One turn sends every row of this set to another row. A few are shown first. Where does it send the rows asked after them?
nemor: [ 17  12 -15   1 -11  -7  -7 -26  -3   0 -14  21  17 -12  -4 -24 -25   3
  32   9  16 -27 -24 -17 -10  -3  34 -14 -24  -2  -4  -7  33  18]
Buzo: [  9  18  28   1 -16  -8 -16   0  -5  25 -48   6  12 -32 -20  -2   4   7
  21  -5  21  22  15 -10   2  19   0 -23 -14  11 -52  33  33  26]
Nove: [  7  -1  -4   4 -27  13  -5  -5 -34  -2  -3   2  -2   1 -36 -11   5   3
   7   2  40 -20 -16 -17 -16  11  21  -9  -3   3   9   5  36  24]
Logoz: [  4 -28  -6  11  -9  -3   5 -16  -6  12 -42  45   7  17  16 -27 -16 -25
 -18 -27  -1 -15  17  -7 -17  21  -1  -9  -6  23 -49  22   1  19]
zako: [ 18 -11  30  19 -23 -18  -6  -3  -6 -14 -26   6  17 -15 -16 -22   5 -16
   9  -1 -25   3  36  36 -24  25  14  15 -19  20 -13  14   2  18]
rif: [ -7   2  18  13  -5 -48 -11  -1  -8  38 -31  39 -29  16 -10   7 -15  30
 -19  20 -14 -18  -3  -6  17  -5  11   9 -12  -2 -13 -11   6  27]
Les: [ 21  13 -15  10 -23  -9 -14  -8 -22  14 -16  22   6 -23 -12 -16   8  14
  14   5  27 -39 -21  -7   0   2  31  -6   5  10   3  -4  45  27]
fitib: [-15 -34  39   5   7 -35   9 -20 -14  10 -58  -1 -16  14 -20   1 -21 -14
 -13 -11   9  -6  23  -5  -1   1   9  -1 -19  13 -20   3  22  28]
palo: [ 14   0  -2  11 -20  -9  15  -8 -23  34 -38  -3   7 -34  -6 -25   2  -6
   6 -23 -10  -5  28  14 -30  22  25 -15 -11 -12  -7  20 -13   5]
pere: [ 29   4  -6  14   5 -22   7  22 -20  12 -14   6  10 -13  -8   2 -35  26
  -7   1 -19   3 -11 -15   2  36  30  25   1  11  -1  29  -4  -5]
kure: [-13   6  -1   2 -29   3   1   7 -24  43 -37  61  -9  16 -17 -12 -10  17
 -22  -6  -9  13  -9 -15 -28  20   6 -12   3  23 -24 -16 -15  11]
bupi: [ 14  10  39  18 -14  -6 -25  18  -7  13 -38  20  19 -22 -12 -41 -23  11
  14  17   0  27   2  14 -23  -8 -11  -9 -33  22 -36   8  10  24]
mef: [ 11  -6   0 -17 -18   0  -5 -23 -13 -19 -22   6  17   0 -28 -20 -20   1
  16  14  21  -6  -7 -26 -17  16  46 -10  -7  11   8   3  43  23]
mam: [ 18  25  10   4 -25  16 -34 -15   2  42  -8  20  -1  13 -14   4 -31  19
  -7  -4 -13   2  -5 -26 -18  28   5   8 -26  35 -22  36  22  23]
tupin: [-17  -1  -1  -1  -3 -13  18   8   8   6 -27  38   7   7 -10   4  -2  -7
 -24 -23  10  26  11  -8  24  20  27   9  15  15 -34   1   2  -7]
suzev: [  7  33  34   6 -10  -5 -45  13   8  32 -12  29  -3 -16   1 -12  -4  11
 -14  -7  -4  16   1   0 -12   9  23  27 -25  45  -1  -4   7  21]
Vem: [ 12  14  25  27  -7 -33   7  -5 -14   4 -42  54   7 -11 -23   6 -15  -9
 -20   7   0  -6 -23  -3  -5  30   7 -14   3  32 -62   7  -1  23]
Rufu: [ 17   4  15  -4  -5 -31  -7 -25  -7  20 -48  26 -15  12 -15  -3 -55   3
 -16  10  -7  -8  13   0   5  -2   0 -21 -28  21 -33 -17  11  55]
logeg: [  8 -23   7   5 -16 -12  12   3 -11  32 -45   6 -15  16 -18  -2 -12   5
 -47 -13   4  -3  13  14  20  -8   2   7   7  -8   7  -9   5  32]
vose: [ 26 -12   1   4  -1  -5 -21  40 -17  -2  -9   9   2  -1  10  -8  -5   4
   2 -16  -3  14  16   2  -1  27  -8  35 -19  17   5   3  -7  17]

fitib goes to Rufu
Les goes to Nove
Logoz goes to Vem
And these:
palo goes to Buzo
vose goes to zako

